128 stands for zero in the data rows.
Some points, one per row:
np.array([109, 148, 96, 134, 145, 121, 155, 128, 95, 141, 99, 137, 95,
          115, 95, 116, 117, 96, 98, 140, 158, 111, 116, 135, 131, 68,
          99, 119, 113, 182, 127, 128, 118, 118, 126, 130, 135, 106, 122,
          163, 116, 86, 147, 169, 130, 163, 121])
np.array([100, 147, 91, 154, 128, 133, 147, 140, 127, 130, 105, 171, 132,
          113, 126, 112, 124, 130, 121, 156, 147, 106, 97, 154, 89, 120,
          142, 132, 129, 176, 144, 148, 126, 111, 97, 154, 146, 142, 142,
          106, 85, 108, 124, 182, 121, 151, 114])
np.array([96, 147, 101, 159, 115, 132, 158, 155, 153, 124, 120, 181, 151,
          121, 126, 115, 140, 156, 151, 150, 132, 113, 99, 152, 75, 151,
          167, 155, 138, 169, 135, 153, 128, 99, 89, 145, 157, 144, 121,
          103, 84, 127, 115, 180, 113, 128, 114])
np.array([146, 137, 88, 140, 141, 118, 143, 116, 80, 145, 126, 108, 107,
          124, 68, 131, 115, 113, 90, 137, 167, 131, 120, 146, 159, 43,
          87, 123, 118, 162, 106, 114, 99, 108, 163, 117, 138, 107, 109,
          166, 157, 106, 156, 147, 120, 142, 114])
np.array([126, 144, 86, 155, 130, 131, 144, 129, 108, 138, 115, 143, 122,
          118, 98, 124, 125, 127, 106, 149, 158, 118, 107, 155, 119, 84,
          118, 130, 127, 168, 127, 134, 111, 104, 127, 142, 144, 129, 131,
          125, 119, 107, 137, 169, 116, 143, 114])
np.array([134, 141, 84, 154, 134, 130, 141, 124, 100, 139, 122, 133, 121,
          119, 90, 126, 124, 126, 100, 149, 162, 123, 108, 159, 130, 72,
          110, 129, 126, 164, 121, 130, 107, 103, 138, 137, 143, 126, 127,
          131, 129, 110, 143, 162, 117, 139, 110])
np.array([127, 153, 88, 147, 142, 129, 158, 126, 90, 148, 102, 135, 91,
          109, 86, 125, 126, 105, 92, 143, 170, 109, 110, 148, 136, 67,
          97, 121, 117, 182, 124, 130, 110, 108, 128, 141, 143, 108, 122,
          143, 129, 78, 153, 176, 134, 154, 128])
np.array([122, 152, 78, 166, 129, 141, 152, 132, 112, 139, 103, 158, 112,
          106, 107, 121, 130, 128, 101, 157, 168, 106, 96, 166, 106, 98,
          124, 128, 128, 176, 139, 146, 113, 101, 109, 159, 148, 135, 142,
          101, 106, 90, 141, 187, 125, 145, 119])
np.array([134, 145, 80, 159, 133, 133, 145, 125, 102, 140, 117, 140, 117,
          114, 95, 126, 125, 128, 98, 154, 166, 117, 105, 162, 123, 78,
          113, 129, 128, 169, 126, 133, 106, 102, 131, 143, 147, 129, 130,
          119, 126, 103, 143, 171, 119, 142, 115])
np.array([128, 151, 82, 158, 133, 135, 151, 128, 102, 143, 107, 144, 106,
          108, 97, 124, 126, 120, 97, 152, 170, 109, 102, 160, 121, 83,
          111, 126, 125, 176, 129, 137, 110, 103, 122, 149, 148, 126, 133,
          118, 121, 90, 147, 180, 125, 146, 120])
np.array([142, 143, 82, 149, 140, 126, 145, 120, 88, 146, 121, 121, 106,
          117, 76, 131, 121, 115, 89, 144, 172, 123, 113, 154, 147, 55,
          94, 124, 121, 167, 115, 124, 102, 105, 151, 130, 143, 114, 118,
          145, 146, 99, 154, 160, 122, 143, 117])
np.array([122, 156, 84, 158, 129, 130, 156, 128, 97, 156, 98, 143, 91,
          107, 98, 122, 131, 103, 84, 141, 171, 101, 108, 146, 132, 77,
          100, 114, 120, 178, 127, 134, 110, 109, 119, 148, 136, 108, 133,
          133, 120, 75, 149, 173, 141, 154, 126])
np.array([89, 129, 118, 115, 100, 87, 131, 154, 103, 185, 146, 114, 127,
          120, 129, 117, 94, 102, 123, 85, 111, 87, 111, 131, 157, 166,
          163, 33, 120, 110, 108, 105, 146, 162, 124, 108, 128, 92, 162,
          169, 156, 143, 147, 22, 186, 123, 132])
np.array([85, 126, 115, 100, 121, 90, 141, 164, 125, 205, 159, 114, 127,
          119, 124, 118, 95, 121, 122, 85, 116, 71, 93, 151, 153, 183,
          180, 31, 129, 136, 116, 105, 164, 182, 141, 128, 152, 86, 147,
          149, 160, 146, 139, 26, 173, 133, 137])
Then 21 other points, each followed by its number:
np.array([75, 134, 117, 118, 101, 87, 135, 167, 128, 220, 150, 116, 120,
          129, 137, 123, 103, 97, 102, 75, 106, 82, 107, 132, 164, 170,
          157, 22, 130, 122, 117, 109, 151, 168, 134, 126, 128, 76, 149,
          164, 144, 128, 136, 19, 185, 142, 135]) 0
np.array([88, 131, 121, 104, 120, 103, 138, 158, 134, 202, 150, 108, 123,
          124, 137, 123, 103, 118, 118, 88, 111, 86, 99, 141, 158, 178,
          165, 42, 127, 125, 121, 109, 160, 169, 144, 130, 138, 82, 146,
          143, 154, 132, 130, 36, 170, 130, 139]) 1
np.array([138, 130, 137, 90, 133, 145, 116, 99, 108, 81, 115, 104, 117,
          112, 178, 143, 91, 143, 208, 133, 102, 148, 122, 119, 157, 185,
          159, 153, 62, 46, 153, 110, 159, 88, 120, 118, 103, 141, 189,
          136, 135, 119, 138, 110, 174, 75, 130]) 2
np.array([137, 131, 137, 91, 133, 147, 116, 98, 110, 82, 115, 104, 115,
          114, 180, 143, 92, 145, 206, 133, 101, 149, 122, 122, 160, 185,
          157, 155, 62, 47, 155, 111, 157, 86, 121, 121, 102, 143, 187,
          136, 133, 119, 137, 112, 172, 78, 130]) 3
np.array([112, 141, 154, 136, 130, 188, 139, 149, 209, 124, 94, 114, 140,
          154, 188, 130, 161, 130, 102, 169, 103, 188, 117, 106, 118, 137,
          97, 134, 183, 114, 125, 158, 125, 101, 124, 149, 90, 104, 114,
          51, 153, 82, 76, 147, 104, 100, 163]) 4
np.array([113, 144, 157, 136, 128, 185, 149, 147, 210, 119, 94, 117, 141,
          154, 184, 121, 163, 136, 111, 162, 111, 178, 111, 95, 115, 142,
          109, 146, 181, 125, 115, 147, 133, 105, 124, 144, 97, 99, 117,
          53, 151, 87, 70, 160, 100, 94, 160]) 5
np.array([112, 145, 158, 140, 125, 183, 150, 146, 212, 115, 94, 119, 142,
          154, 182, 122, 168, 138, 113, 161, 109, 179, 111, 92, 111, 140,
          108, 151, 183, 128, 113, 146, 133, 101, 124, 145, 97, 97, 117,
          54, 148, 86, 69, 167, 98, 94, 158]) 6
np.array([115, 143, 160, 141, 125, 184, 151, 145, 212, 114, 94, 120, 144,
          155, 181, 121, 167, 139, 113, 161, 110, 179, 113, 90, 112, 138,
          110, 153, 180, 129, 110, 144, 133, 101, 122, 143, 97, 96, 117,
          54, 148, 89, 68, 168, 99, 93, 158]) 7
np.array([113, 145, 157, 141, 126, 185, 146, 147, 211, 117, 94, 118, 141,
          156, 185, 126, 165, 136, 111, 164, 108, 184, 113, 95, 113, 137,
          104, 148, 183, 122, 115, 149, 130, 101, 122, 145, 94, 100, 115,
          53, 149, 84, 70, 162, 99, 95, 158]) 8
np.array([115, 149, 162, 146, 118, 179, 160, 141, 216, 105, 93, 124, 149,
          156, 176, 111, 176, 147, 125, 150, 117, 167, 110, 73, 104, 139,
          123, 172, 181, 143, 95, 131, 140, 100, 122, 141, 106, 88, 120,
          60, 141, 91, 59, 189, 90, 88, 151]) 9
np.array([141, 130, 142, 116, 115, 132, 114, 104, 102, 98, 122, 115, 119,
          116, 159, 135, 110, 132, 177, 123, 105, 139, 136, 109, 145, 169,
          145, 133, 87, 58, 136, 117, 141, 106, 109, 116, 103, 139, 175,
          145, 133, 133, 144, 103, 168, 87, 127]) 10
np.array([133, 130, 139, 106, 123, 138, 113, 109, 118, 105, 122, 111, 117,
          122, 171, 144, 107, 135, 180, 125, 98, 150, 131, 115, 152, 174,
          144, 140, 81, 56, 150, 119, 147, 95, 119, 126, 102, 138, 167,
          140, 128, 120, 136, 105, 166, 93, 126]) 11
np.array([147, 129, 144, 97, 133, 148, 112, 97, 111, 83, 120, 108, 115,
          115, 172, 145, 105, 148, 198, 133, 101, 152, 130, 118, 151, 183,
          150, 161, 68, 44, 155, 117, 154, 92, 118, 123, 106, 149, 177,
          133, 131, 124, 140, 114, 166, 79, 130]) 12
np.array([140, 129, 140, 96, 135, 150, 113, 101, 120, 91, 121, 105, 114,
          119, 179, 151, 102, 146, 196, 136, 96, 157, 129, 121, 155, 183,
          148, 159, 68, 46, 161, 119, 153, 85, 122, 130, 101, 147, 173,
          133, 128, 117, 136, 114, 164, 84, 131]) 13
np.array([142, 129, 142, 95, 136, 149, 113, 98, 117, 85, 118, 106, 114,
          118, 179, 149, 101, 148, 200, 135, 98, 155, 128, 119, 154, 184,
          150, 161, 66, 44, 159, 119, 155, 87, 122, 128, 102, 149, 175,
          131, 128, 119, 137, 116, 164, 82, 130]) 14
np.array([145, 130, 142, 94, 139, 153, 112, 98, 119, 88, 121, 106, 114,
          118, 178, 149, 104, 151, 200, 134, 97, 156, 129, 122, 153, 184,
          148, 162, 65, 45, 162, 119, 156, 89, 124, 131, 105, 149, 172,
          129, 128, 118, 138, 119, 162, 82, 130]) 15
np.array([131, 129, 137, 94, 142, 157, 110, 109, 140, 109, 123, 103, 112,
          130, 189, 164, 106, 148, 189, 138, 87, 172, 126, 129, 163, 181,
          139, 161, 69, 46, 174, 125, 153, 73, 134, 146, 99, 149, 157,
          128, 119, 103, 127, 117, 159, 95, 130]) 16
np.array([126, 131, 136, 93, 151, 161, 113, 117, 157, 127, 130, 102, 109,
          136, 190, 168, 112, 151, 177, 136, 85, 169, 122, 133, 165, 184,
          138, 159, 74, 55, 181, 130, 155, 78, 144, 158, 106, 144, 142,
          122, 116, 98, 121, 118, 153, 107, 130]) 17
np.array([146, 134, 162, 154, 118, 149, 109, 127, 166, 154, 137, 131, 118,
          150, 147, 148, 175, 131, 100, 122, 98, 161, 153, 101, 120, 138,
          93, 142, 146, 92, 144, 151, 120, 115, 125, 158, 110, 140, 92,
          123, 112, 116, 123, 136, 115, 129, 131]) 18
np.array([140, 137, 164, 155, 113, 152, 123, 131, 177, 139, 128, 133, 128,
          151, 151, 136, 179, 135, 107, 126, 106, 159, 144, 92, 112, 138,
          102, 151, 158, 110, 128, 145, 124, 116, 122, 152, 111, 127, 99,
          109, 117, 115, 109, 154, 108, 119, 133]) 19
np.array([133, 137, 157, 146, 122, 159, 120, 133, 181, 145, 125, 126, 125,
          153, 162, 147, 167, 133, 107, 134, 98, 171, 140, 103, 122, 141,
          99, 147, 151, 100, 140, 150, 122, 105, 127, 157, 105, 130, 100,
          105, 118, 104, 108, 144, 112, 121, 137]) 20
Which three of these numbered points are nearest to each point below, looking only along the 7 directions in which the first points spread most? Their numbers follow each, nearest first.
np.array([120, 106, 114, 83, 158, 100, 133, 148, 114, 160, 182, 96, 153,
          128, 85, 132, 86, 159, 150, 123, 121, 114, 96, 174, 141, 150,
          175, 88, 130, 146, 107, 102, 152, 167, 179, 113, 179, 122, 101,
          148, 191, 185, 140, 57, 118, 115, 125]) > 1 17 16
np.array([118, 104, 113, 82, 157, 96, 133, 146, 109, 161, 184, 95, 150,
          129, 82, 134, 85, 155, 149, 122, 121, 117, 98, 172, 142, 143,
          171, 87, 127, 146, 108, 101, 149, 167, 180, 111, 178, 123, 96,
          157, 189, 184, 146, 56, 118, 119, 125]) > 1 17 16
np.array([153, 137, 167, 162, 109, 138, 112, 120, 160, 149, 141, 140, 122,
          149, 136, 137, 185, 135, 105, 108, 107, 146, 156, 86, 110, 138,
          100, 153, 145, 105, 130, 142, 123, 124, 121, 153, 118, 134, 92,
          134, 105, 127, 124, 151, 112, 127, 124]) > 19 18 20
np.array([153, 119, 148, 136, 114, 117, 117, 118, 104, 111, 132, 149, 122,
          105, 121, 121, 142, 127, 134, 111, 139, 92, 150, 126, 103, 158,
          145, 120, 131, 120, 131, 134, 128, 169, 94, 122, 140, 151, 142,
          118, 122, 158, 151, 121, 144, 126, 141]) > 17 16 11
np.array([155, 133, 166, 160, 111, 135, 103, 123, 153, 160, 148, 139, 115,
          149, 133, 147, 182, 130, 98, 108, 101, 150, 163, 95, 115, 137,
          92, 142, 141, 93, 142, 148, 118, 124, 122, 158, 116, 146, 86,
          141, 100, 128, 134, 136, 117, 135, 122]) > 18 20 19
np.array([151, 133, 165, 161, 110, 135, 104, 123, 154, 160, 147, 138, 116,
          149, 136, 148, 180, 131, 100, 107, 101, 151, 161, 96, 118, 138,
          94, 142, 137, 93, 143, 147, 118, 121, 122, 158, 115, 144, 90,
          141, 101, 126, 133, 135, 118, 136, 121]) > 18 20 19
np.array([123, 106, 109, 102, 146, 99, 121, 138, 108, 147, 172, 103, 155,
          139, 85, 132, 91, 142, 135, 130, 120, 137, 115, 162, 144, 109,
          142, 104, 129, 138, 110, 109, 127, 141, 176, 106, 155, 131, 99,
          164, 166, 176, 139, 76, 108, 128, 110]) > 17 16 11
np.array([110, 128, 126, 122, 133, 123, 144, 143, 140, 129, 136, 130, 149,
          134, 119, 119, 122, 143, 147, 138, 121, 129, 107, 132, 111, 137,
          156, 132, 141, 154, 111, 119, 140, 127, 134, 126, 149, 125, 115,
          127, 139, 144, 116, 132, 111, 117, 126]) > 17 20 18
np.array([126, 101, 112, 103, 142, 98, 120, 143, 110, 151, 183, 99, 159,
          143, 83, 141, 91, 149, 142, 132, 111, 148, 114, 163, 141, 118,
          151, 107, 133, 128, 105, 109, 127, 134, 177, 107, 158, 138, 91,
          162, 177, 183, 142, 65, 108, 116, 113]) > 17 16 11
np.array([170, 123, 157, 136, 111, 121, 113, 98, 91, 90, 122, 139, 109,
          106, 121, 123, 147, 117, 137, 110, 142, 109, 167, 104, 119, 136,
          119, 140, 117, 101, 128, 128, 120, 151, 99, 110, 120, 147, 145,
          135, 122, 144, 157, 134, 148, 120, 140]) > 16 11 17
np.array([162, 120, 155, 136, 110, 115, 114, 106, 94, 101, 124, 141, 112,
          107, 118, 123, 144, 113, 132, 106, 138, 102, 165, 107, 118, 139,
          124, 128, 124, 108, 125, 129, 120, 158, 96, 110, 121, 143, 144,
          136, 123, 146, 156, 121, 150, 126, 142]) > 11 17 16
